In the data rows, 128 means zero.
Here is a table of points, one per row:
tensor([127, 242, 201, 130, 156, 163, 141, 78, 69, 106, 174, 78, 206, 184, 178, 93, 133, 122, 174, 90, 119, 111, 151, 82])
tensor([150, 171, 223, 183, 109, 110, 35, 81, 118, 172, 169, 177, 145, 122, 162, 147, 91, 66, 115, 91, 130, 133, 109, 133])
tensor([159, 174, 205, 120, 11, 52, 178, 122, 170, 114, 65, 111, 107, 177, 112, 130, 139, 155, 82, 175, 144, 181, 148, 73])
tensor([157, 76, 132, 88, 72, 121, 186, 94, 122, 104, 128, 182, 137, 128, 136, 85, 165, 222, 85, 173, 170, 125, 107, 122])
tensor([146, 189, 168, 200, 112, 206, 171, 186, 149, 93, 142, 55, 186, 108, 147, 106, 38, 173, 109, 115, 100, 128, 142, 85])
tensor([93, 154, 88, 68, 153, 55, 89, 181, 146, 124, 126, 104, 105, 137, 36, 159, 145, 105, 145, 122, 63, 135, 107, 64])
tensor([197, 213, 219, 158, 145, 177, 133, 157, 169, 58, 152, 137, 110, 47, 120, 131, 103, 105, 125, 99, 168, 118, 55, 157])
tensor([167, 190, 134, 209, 150, 125, 54, 221, 170, 155, 115, 163, 130, 161, 119, 148, 129, 127, 88, 90, 144, 130, 121, 135])
tensor([138, 97, 130, 71, 144, 123, 112, 171, 112, 124, 179, 233, 115, 160, 229, 97, 126, 183, 150, 113, 66, 129, 116, 103])
tensor([97, 85, 109, 185, 92, 105, 200, 131, 160, 144, 239, 198, 153, 141, 124, 178, 69, 96, 126, 99, 86, 96, 163, 114])
tensor([175, 66, 136, 149, 152, 121, 168, 116, 132, 117, 68, 181, 69, 156, 133, 192, 128, 128, 147, 89, 167, 134, 90, 177])
tensor([145, 151, 222, 131, 123, 110, 168, 178, 163, 255, 207, 158, 155, 148, 83, 95, 109, 152, 122, 86, 117, 146, 139, 107])
tensor([132, 143, 186, 166, 129, 161, 70, 94, 98, 80, 76, 123, 125, 117, 88, 108, 108, 119, 204, 196, 101, 122, 120, 64])
tensor([88, 159, 70, 167, 109, 86, 104, 135, 109, 63, 154, 153, 116, 89, 173, 84, 122, 134, 98, 116, 135, 109, 123, 75])
tensor([212, 168, 59, 50, 135, 140, 110, 77, 116, 128, 188, 184, 223, 232, 189, 148, 171, 135, 158, 175, 86, 183, 148, 123])
tensor([199, 180, 88, 134, 118, 117, 161, 125, 136, 96, 103, 181, 83, 145, 100, 189, 130, 61, 208, 117, 96, 140, 154, 189])
tensor([132, 99, 125, 129, 106, 90, 100, 148, 69, 94, 154, 29, 178, 76, 98, 155, 131, 87, 42, 166, 87, 201, 112, 160])
tensor([215, 144, 179, 139, 134, 193, 91, 117, 88, 81, 130, 147, 65, 104, 73, 146, 135, 50, 94, 168, 72, 131, 109, 132])
tensor([92, 122, 138, 134, 142, 167, 241, 203, 157, 175, 143, 193, 96, 142, 117, 126, 188, 64, 93, 114, 84, 152, 118, 175])
tensor([154, 196, 110, 163, 86, 110, 152, 71, 116, 142, 192, 160, 76, 73, 125, 111, 78, 149, 128, 132, 59, 66, 122, 128])
tensor([94, 136, 79, 79, 65, 130, 107, 252, 143, 183, 133, 137, 96, 142, 99, 113, 83, 111, 89, 104, 79, 104, 151, 90])
tensor([61, 122, 212, 125, 133, 141, 120, 86, 100, 73, 84, 117, 120, 115, 69, 138, 136, 124, 185, 47, 129, 100, 76, 102])
tensor([124, 91, 116, 111, 82, 176, 93, 143, 117, 83, 141, 60, 104, 142, 135, 136, 139, 225, 168, 125, 149, 130, 103, 118])
tensor([132, 138, 101, 106, 131, 111, 92, 125, 85, 127, 77, 123, 127, 97, 177, 120, 148, 28, 111, 71, 222, 130, 140, 149])
tensor([133, 127, 94, 115, 134, 84, 79, 75, 94, 90, 145, 95, 90, 115, 170, 112, 230, 214, 69, 41, 62, 143, 129, 64])
tensor([133, 78, 154, 110, 151, 111, 148, 136, 162, 93, 121, 124, 108, 161, 116, 141, 135, 148, 168, 131, 169, 132, 103, 108])
tensor([73, 113, 121, 183, 100, 105, 127, 145, 89, 119, 137, 189, 161, 126, 180, 143, 156, 213, 117, 164, 110, 150, 83, 158])
tensor([137, 115, 184, 144, 194, 166, 116, 104, 134, 124, 169, 111, 166, 187, 155, 124, 113, 114, 49, 206, 152, 105, 75, 116])
tensor([137, 94, 76, 143, 110, 103, 92, 129, 103, 167, 148, 151, 252, 200, 194, 138, 141, 123, 210, 89, 99, 100, 114, 120])
tensor([205, 223, 120, 141, 152, 130, 151, 152, 106, 182, 75, 90, 154, 82, 120, 165, 147, 173, 168, 122, 209, 136, 192, 76])
tensor([37, 163, 99, 98, 173, 115, 170, 140, 225, 193, 177, 125, 138, 116, 149, 96, 194, 68, 75, 121, 160, 81, 144, 92])
tensor([95, 112, 129, 89, 224, 151, 92, 125, 144, 122, 160, 70, 69, 98, 143, 103, 140, 154, 133, 97, 140, 201, 140, 95])
tensor([134, 217, 90, 206, 182, 172, 200, 154, 132, 141, 122, 120, 118, 155, 115, 102, 132, 132, 99, 105, 92, 169, 132, 104])
tensor([99, 146, 146, 71, 167, 136, 62, 157, 142, 157, 124, 145, 126, 150, 155, 106, 155, 158, 165, 148, 132, 116, 165, 187])
tensor([153, 113, 148, 132, 113, 180, 161, 80, 143, 177, 70, 149, 171, 164, 142, 100, 127, 95, 101, 85, 176, 157, 95, 89])
tensor([33, 149, 142, 93, 156, 138, 183, 166, 114, 178, 143, 223, 131, 173, 119, 82, 132, 99, 141, 91, 176, 102, 79, 103])
tensor([73, 142, 70, 118, 144, 146, 124, 187, 134, 130, 47, 121, 154, 131, 176, 112, 149, 82, 80, 156, 127, 70, 147, 94])
tensor([105, 139, 121, 109, 129, 68, 119, 122, 100, 87, 92, 152, 69, 123, 125, 125, 139, 119, 150, 107, 149, 137, 126, 59])
tensor([85, 111, 138, 121, 134, 101, 135, 112, 124, 144, 89, 95, 93, 89, 111, 122, 84, 160, 198, 117, 150, 137, 196, 220])
tensor([105, 108, 153, 120, 106, 103, 114, 139, 111, 68, 114, 115, 158, 150, 128, 106, 75, 68, 120, 129, 85, 68, 91, 158])
tensor([173, 90, 146, 137, 85, 68, 109, 106, 128, 167, 115, 137, 91, 175, 69, 107, 79, 158, 78, 91, 120, 62, 92, 136])
tensor([78, 135, 163, 159, 196, 160, 103, 126, 92, 105, 67, 101, 118, 126, 145, 52, 103, 129, 215, 162, 55, 141, 166, 184])
tensor([131, 97, 108, 126, 91, 96, 141, 138, 162, 115, 61, 145, 78, 156, 181, 85, 52, 143, 125, 128, 152, 126, 137, 199])
tensor([230, 184, 153, 89, 171, 85, 148, 244, 177, 49, 182, 141, 173, 156, 118, 130, 89, 108, 127, 101, 124, 105, 117, 169])
tensor([203, 45, 111, 149, 123, 125, 137, 177, 169, 108, 126, 62, 167, 100, 155, 101, 67, 121, 102, 158, 146, 162, 199, 199])
tensor([100, 82, 126, 139, 167, 172, 159, 157, 197, 102, 104, 115, 158, 135, 110, 157, 152, 175, 167, 152, 176, 123, 115, 160])
tensor([66, 126, 115, 146, 122, 144, 192, 157, 212, 137, 73, 124, 151, 115, 204, 117, 163, 155, 174, 114, 98, 181, 146, 134])
tensor([134, 143, 114, 176, 83, 126, 140, 106, 101, 133, 98, 48, 81, 73, 148, 71, 141, 112, 114, 134, 21, 91, 111, 145])
tensor([210, 183, 110, 74, 98, 126, 85, 86, 157, 160, 125, 158, 129, 134, 136, 94, 101, 126, 123, 155, 70, 112, 80, 143])
tensor([107, 94, 110, 99, 104, 94, 122, 103, 129, 129, 112, 114, 36, 93, 89, 181, 116, 54, 133, 124, 131, 106, 157, 140])
tensor([102, 109, 102, 188, 62, 134, 75, 129, 118, 92, 130, 145, 194, 110, 98, 193, 214, 169, 140, 97, 105, 85, 102, 145])
tensor([123, 169, 161, 137, 154, 170, 199, 132, 171, 212, 175, 131, 113, 132, 150, 116, 140, 105, 149, 116, 140, 159, 35, 151])
tensor([114, 190, 202, 78, 121, 126, 127, 107, 124, 105, 147, 95, 57, 75, 141, 134, 90, 91, 122, 118, 120, 138, 45, 128])
tensor([107, 109, 128, 98, 103, 110, 129, 116, 85, 112, 75, 199, 128, 146, 167, 108, 83, 114, 44, 136, 144, 206, 97, 172])
tensor([82, 155, 83, 89, 127, 104, 91, 168, 146, 239, 101, 125, 116, 115, 134, 173, 59, 184, 151, 189, 127, 138, 112, 64])
tensor([45, 130, 127, 185, 86, 97, 107, 170, 167, 78, 172, 120, 64, 113, 85, 127, 117, 107, 92, 149, 104, 254, 146, 135])
tensor([213, 119, 134, 138, 221, 124, 172, 131, 87, 87, 64, 149, 143, 121, 56, 95, 112, 128, 128, 93, 91, 98, 158, 97])
tensor([82, 138, 94, 84, 162, 148, 99, 85, 112, 132, 89, 203, 86, 85, 86, 137, 140, 161, 168, 198, 170, 140, 121, 118])
tensor([157, 111, 143, 161, 184, 177, 175, 188, 208, 140, 131, 141, 74, 115, 170, 62, 110, 157, 138, 129, 89, 87, 112, 170])
tensor([103, 129, 132, 137, 112, 99, 137, 108, 109, 155, 122, 78, 146, 63, 112, 106, 88, 129, 162, 181, 205, 207, 221, 148])
tensor([90, 78, 111, 115, 136, 116, 105, 84, 107, 108, 196, 138, 149, 125, 119, 100, 121, 80, 96, 80, 105, 60, 126, 141])
tensor([111, 80, 124, 141, 123, 139, 164, 138, 163, 49, 146, 112, 137, 89, 88, 114, 75, 128, 146, 126, 191, 152, 142, 49])
tensor([169, 109, 104, 158, 159, 132, 149, 104, 130, 127, 107, 102, 144, 117, 67, 58, 115, 155, 125, 61, 108, 128, 64, 144])
tensor([70, 122, 123, 82, 131, 181, 124, 152, 120, 95, 78, 97, 104, 118, 110, 176, 40, 102, 66, 91, 152, 107, 125, 64])
tensor([97, 78, 203, 78, 105, 89, 153, 139, 147, 97, 172, 131, 178, 191, 145, 141, 180, 104, 115, 190, 128, 83, 151, 104])
tensor([136, 154, 104, 85, 133, 114, 110, 114, 50, 106, 94, 147, 107, 119, 129, 143, 141, 185, 113, 170, 136, 158, 112, 117])
tensor([112, 179, 123, 97, 88, 118, 124, 134, 111, 67, 205, 149, 160, 154, 145, 118, 168, 144, 117, 100, 219, 140, 167, 203])
tensor([117, 45, 104, 116, 125, 148, 139, 162, 105, 109, 155, 65, 68, 82, 103, 149, 207, 78, 136, 100, 72, 93, 92, 118])
tensor([184, 118, 97, 185, 118, 180, 188, 180, 187, 210, 212, 161, 91, 117, 96, 100, 125, 123, 129, 159, 87, 109, 182, 57])
tensor([187, 177, 155, 135, 147, 130, 84, 85, 89, 119, 54, 112, 124, 121, 119, 55, 121, 112, 25, 164, 161, 65, 139, 82])
tensor([101, 157, 135, 133, 73, 94, 161, 75, 93, 97, 142, 163, 147, 167, 183, 76, 142, 63, 136, 135, 150, 152, 188, 180])
tensor([196, 122, 130, 142, 101, 97, 138, 63, 135, 139, 108, 71, 99, 102, 165, 161, 186, 130, 139, 91, 97, 140, 117, 51])
tensor([92, 177, 153, 131, 77, 130, 74, 166, 104, 167, 147, 86, 139, 146, 145, 199, 205, 101, 170, 170, 167, 111, 238, 193])
tensor([96, 141, 71, 141, 85, 119, 95, 136, 165, 77, 135, 133, 176, 181, 166, 202, 144, 146, 147, 154, 161, 113, 75, 147])
tensor([115, 89, 41, 133, 127, 143, 114, 68, 102, 91, 171, 131, 121, 161, 139, 116, 63, 80, 115, 1, 139, 213, 202, 85])
tensor([129, 70, 121, 103, 132, 141, 61, 143, 107, 125, 121, 189, 108, 148, 119, 119, 138, 125, 84, 153, 126, 108, 222, 166])
tensor([97, 132, 114, 140, 162, 192, 129, 72, 157, 79, 146, 165, 136, 139, 38, 135, 159, 143, 72, 74, 153, 167, 180, 179])
tensor([162, 85, 116, 169, 66, 168, 111, 109, 125, 165, 150, 114, 150, 135, 100, 73, 131, 101, 113, 91, 158, 42, 130, 110])
tensor([173, 143, 180, 255, 241, 241, 143, 116, 156, 106, 86, 95, 69, 136, 161, 133, 123, 84, 87, 126, 151, 99, 155, 122])
tensor([170, 33, 112, 126, 69, 146, 54, 172, 126, 82, 107, 173, 122, 99, 168, 118, 134, 118, 151, 142, 127, 157, 156, 54])
tensor([120, 57, 115, 119, 84, 117, 135, 104, 84, 255, 116, 78, 123, 133, 116, 87, 70, 78, 174, 116, 127, 187, 57, 107])
tensor([82, 174, 105, 99, 123, 122, 90, 118, 102, 115, 72, 145, 148, 99, 46, 106, 117, 167, 137, 80, 92, 102, 117, 143])
tensor([80, 106, 128, 89, 120, 94, 112, 51, 71, 194, 161, 107, 145, 114, 81, 74, 75, 142, 24, 135, 139, 99, 140, 218])
tensor([140, 112, 87, 82, 198, 58, 97, 155, 147, 144, 109, 99, 200, 139, 175, 131, 114, 81, 70, 96, 127, 119, 107, 119])
tensor([217, 153, 217, 67, 106, 130, 99, 181, 139, 161, 114, 101, 130, 78, 94, 133, 151, 123, 120, 83, 89, 159, 107, 105])
tensor([120, 88, 97, 153, 133, 139, 73, 100, 68, 164, 168, 155, 125, 138, 105, 143, 118, 134, 151, 174, 196, 109, 149, 69])
tensor([86, 152, 49, 156, 86, 149, 68, 121, 133, 151, 131, 86, 113, 121, 121, 174, 142, 165, 146, 126, 131, 67, 77, 155])
tensor([101, 113, 156, 102, 162, 151, 128, 110, 172, 141, 156, 120, 137, 156, 154, 133, 84, 181, 105, 135, 91, 193, 200, 178])
tensor([169, 67, 113, 125, 111, 128, 89, 145, 70, 147, 180, 98, 67, 94, 136, 61, 110, 123, 207, 162, 240, 146, 153, 178])
tensor([152, 145, 118, 58, 106, 133, 183, 94, 119, 126, 104, 77, 106, 124, 79, 228, 196, 185, 83, 81, 112, 128, 225, 220])
There is one direction along which these points spread out most. Take the direction at right angles to it along which they spread out most. Then take the direction at right angles to both along which they spread out most. Go by this last direction. Where along it does each point below lie, from 0 to 99? 50 is the average, and the first point above lies past it. One standard deviation of the points above along it is 16.
tensor([145, 133, 43, 64, 135, 105, 168, 130, 129, 142, 139, 74, 115, 119, 130, 130, 84, 132, 80, 131, 110, 63, 41, 161]) 69
tensor([128, 53, 108, 95, 181, 125, 218, 142, 147, 96, 148, 98, 145, 72, 142, 219, 148, 94, 144, 203, 131, 92, 126, 92]) 38
tensor([101, 90, 187, 120, 138, 111, 118, 150, 81, 130, 122, 132, 149, 157, 190, 240, 154, 255, 169, 132, 163, 132, 105, 140]) 41
tensor([112, 88, 187, 46, 171, 83, 152, 51, 162, 115, 167, 152, 105, 103, 127, 156, 108, 154, 182, 158, 102, 73, 169, 77]) 54
tensor([127, 114, 169, 98, 83, 72, 135, 109, 144, 144, 30, 135, 165, 94, 102, 90, 117, 122, 152, 133, 138, 179, 213, 178]) 25
tensor([182, 190, 120, 145, 157, 146, 133, 87, 91, 174, 166, 143, 108, 131, 173, 207, 88, 144, 135, 116, 130, 60, 158, 137]) 55
tensor([151, 148, 23, 121, 147, 143, 110, 74, 131, 138, 109, 110, 144, 69, 130, 153, 146, 122, 157, 197, 137, 231, 116, 186]) 28
tensor([51, 137, 198, 181, 207, 191, 96, 111, 72, 139, 153, 151, 171, 161, 134, 179, 140, 112, 112, 180, 47, 152, 113, 135]) 54
tensor([174, 71, 140, 152, 148, 131, 144, 127, 116, 198, 146, 187, 173, 164, 207, 227, 222, 141, 101, 104, 147, 159, 87, 88]) 64
tensor([116, 91, 176, 112, 96, 71, 125, 110, 128, 114, 162, 59, 126, 76, 169, 126, 198, 133, 166, 145, 143, 121, 119, 162]) 43
tensor([114, 171, 94, 102, 49, 105, 141, 101, 137, 68, 74, 116, 160, 165, 159, 116, 146, 83, 186, 157, 105, 88, 106, 71]) 71
tensor([135, 170, 142, 225, 135, 123, 140, 141, 135, 132, 126, 130, 83, 118, 103, 135, 194, 187, 130, 191, 185, 64, 138, 109]) 39
tensor([144, 85, 136, 124, 177, 139, 103, 194, 180, 181, 149, 143, 177, 151, 74, 93, 154, 95, 131, 101, 127, 144, 75, 126]) 57
tensor([133, 121, 72, 165, 126, 110, 115, 101, 103, 105, 162, 139, 92, 191, 24, 87, 118, 152, 208, 251, 190, 215, 119, 164]) 24
tensor([97, 95, 137, 207, 100, 148, 164, 70, 141, 133, 13, 139, 179, 153, 137, 212, 152, 125, 112, 116, 68, 105, 105, 115]) 59
tensor([108, 154, 51, 115, 161, 140, 214, 129, 169, 108, 116, 68, 168, 101, 82, 90, 96, 145, 164, 174, 170, 122, 80, 130]) 34
